(in the rows, 128 means zero)
A single turn carries every row of the set below to another of its rows. Some are shown first; where does it send the rows asked next?
fubo: [137 131 135 147 134 134 144 142 150 117 124 147 159 121 100 114 131  92
 145]
Tik: [116 165 134 162  90 138 159 135 128 120 131 151 117  76 129 104 140 113
 139]
nekes: [128 125 142 144 124 143 138 132 151 120 112 132 161 124 108 130 142  96
 138]
senef: [114 167 135 153  97 139 158 153 126 109 126 151 103  87 127  99 128 115
 137]
zada: [ 97 149 112 132 109 120 135 131 115  93 109 174 135 127  88 102 163 111
 130]
Saro: [142 132 133 148 134 134 131 141 138 107 129 148 170 118 100 134 129  94
 142]
Lon: [ 97 131 119 121 147 152 104 129 103 111 167 152 157 123 124 131 146 113
 151]
simil: [118 177 123 156  87 146 156 151 126 115 127 146 117  95 130 117 137 119
 144]
rafi: [ 74 138 126 137 114 125 144 118  85 117 136 155 128 115 163 110 150 128
 126]
netu: [107 157  95 150 120 152 135 117 105 100 133 132 141 113  84 123 147 133
 124]
bovud: [ 73 134 122 131 123 122 157 137  96 105 137 161 124 121 157  97 145 123
 121]
zalas: [102 144 140 121 160 156 106 119 114 106 170 150 139 120 124 117 146 110
 136]
nes: [142 123 128 153 133 130 128 144 148 109 119 149 144 121 102 132 131  97
 141]
lige: [108 141 130 128 145 162  99 114 113 108 158 142 143 139 130 129 148 112
 139]
Zunid: [ 94 144 136 117 121 142 118 141 124 125 129 183 123  91  98 100 152 140
 138]
nom: [109 147 126 119 159 147 107 125 105 111 160 152 150 140 125 127 140 113
 145]
fusof: [138 132 133 148 143 131 139 137 142 108 128 141 169 118 101 123 131  97
 139]
Moga: [118 159 137 154  87 132 164 152 116 109 135 148 127  73 116 113 139 115
 138]
Pef: [ 99 112 119 140 137 151 134 121 117 133 118 143 131 100 105 116 137 153
 116]
Bebot: [ 84 126 124 131 115 136 149 115  80 106 132 165 111 108 157 112 150 121
 126]
Tisil: [127 138 133 148 118 137 136 158 148 118 119 138 161 134 103 123 135  96
 142]
fika: [130 168 137 163  92 137 162 135 125 110 123 157 123  80 123 110 147 107
 144]
lipag: [ 81 132 123 135 111 127 150 127  82 118 138 160 121  94 161 106 154 124
 137]
tufi: [ 70 127 133 126 117 135 149 120  92 109 145 143 129 106 156  95 150 127
 124]
bif: [ 78 136 123 135 111 125 150 129  86 125 132 165 129 104 163 108 158 124
 135]
kuv: [128 157 136 164  95 134 164 145 121 110 120 163 122  82 119 112 139 106
 149]
Beg: [105 141 118 124 164 145 103 125 102 117 161 154 142 125 138 127 136 116
 139]
libil: [107 132 117 121 156 143 103 118  98 112 161 152 145 124 137 131 142 114
 137]

netu turns into zada
lipag turns into libil
fubo turns into Tik
And these:
Moga turns into Bebot
Beg turns into fusof
senef turns into tufi
bovud turns into zalas

A single turn carries every row of the set below to another of its rows. Some are shown first; where does it send the rows asked next?
Bariv: [150 140 113  93 145 137  86 146 109 107 106 135 133 186 131 137 129 123]
Nug: [124 128 122 141 125 115 142 138 116 105 144 134 129 143 111 119 138 116]
zaten: [129 165  97 103 148 141 103 162 146 114 158 126 110 163 140 127 132  85]
Fekev: [131 162  97 106 142 141 102 158 150 113 161 121 117 159 140 125 135  83]
susap: [124 119 120  96 129 116 116 139 131 159 145 110 114 162 109 139 170 113]
teku: [ 89 162  92 122 141 135 128 159 144 103 116 129 134 176 141 147 130 102]
gop: [121 140 124 138 158 149 135 146 130 139 157 157 127 167 103 129 158 112]
mabe: [ 87 161  91 125 139 136 131 156 145 100 128 130 134 180 138 141 130 106]
pufov: [143 133 115 125 149 124 127 136 139 143 101 106 138 185 122 114 166 143]
peme: [129 163 103 104 141 135 103 167 150 114 154 123 109 163 140 128 134  80]
Toz: [153 162 108 100 125 105 116 152 125 105 143 129 114 144 132 102 147 115]
gizo: [133 161 128 142 118 152 138 130 141 145 115 121 151 192 136 143 140 110]
Ral: [128 156 133 137 119 150 138 123 139 130 115 114 154 189 140 143 155 107]
radi: [141 138 123 110 124 122 111 131 123 119 146 122 146 157 139 183 148  98]
Zutub: [140 129 113 127 153 122 119 136 134 140 104 101 133 177 127 115 153 142]
depi: [119 122 114  83 124 113 114 143 126 160 143 115 113 167 113 140 165 117]
zul: [103 181 104 112 153 125 134 158 132 123 126 160 136 181 127 133 164 133]
Zeni: [143 135 121 113 120 124 110 135 119 126 133 125 141 149 148 182 137 111]
zeto: [145 149 115  94 143 131  82 142 110  97 106 131 123 180 132 150 134 125]
soler: [127 130 120  96 130 119 115 146 127 159 143 106 103 159  98 152 156 111]
zal: [110 172  96 111 155 138 133 153 132 128 120 163 138 179 128 131 165 131]
figim: [123 162 126  92 115 159 104 149 124 141 118 140 113 203 118 141 134  99]
sim: [118 150 132  94 114 160 103 142 132 144 123 139 120 205 123 133 141  91]
Tet: [145 142 123 116 153 127 129 136 128 135 107 100 127 180 117 122 172 144]
nupat: [118 130 120 141 129 117 145 146 122 105 144 137 123 138 114 121 137 108]
nor: [122 143 129 136 161 142 135 157 134 136 160 159 122 165 104 124 162 113]
pez: [107 174  97 115 153 128 136 154 132 123 128 163 140 182 128 129 168 137]
Leb: [149 157  97 100 118 111 125 151 118 112 142 135 118 142 135 101 150 114]
sib: [147 164  99 100 125 108 120 152 122 106 138 138 116 140 135 106 145 115]
Nadi: [137 164 128 141 118 138 135 120 145 137 119 112 156 189 133 145 157 106]
zuzot: [136 130 121 109 122 112 108 125 121 119 137 117 138 149 135 182 147 108]
Sovi: [ 86 162  91 122 144 128 124 156 146  96 124 124 138 177 137 140 128 105]
teb: [123 128 121 146 126 119 145 147 114 105 138 140 125 144 113 118 135 113]
rafof: [123 147 130 138 160 145 134 153 128 138 158 161 123 167 110 136 159 110]
Mul: [117 159 126  92 112 157 111 140 127 142 125 134 126 207 112 130 138  89]
Migam: [119 123 121  97 122 120 114 148 127 159 141 113  98 160 110 149 162 114]
gis: [150 141 111  94 137 129  80 144 119 111 103 141 129 186 135 139 133 126]
Nak: [145 144 122 105 142 132  88 144 112  91 101 130 131 188 124 146 134 122]
navof: [120 166 128  96 110 157 108 144 121 142 115 140 110 199 107 130 144 102]
tured: [140 132 111 117 115 112 108 134 122 124 129 122 140 150 134 182 131 109]
gamug: [140 135 121 127 154 119 114 138 136 136 105 105 122 183 114 119 170 146]
givod: [140 163 126 146 116 152 136 125 143 151 122 115 147 178 138 146 147 104]

zal turns into teku
gis turns into tured
susap turns into pufov
And these:
depi turns into Zutub
gamug turns into Nadi

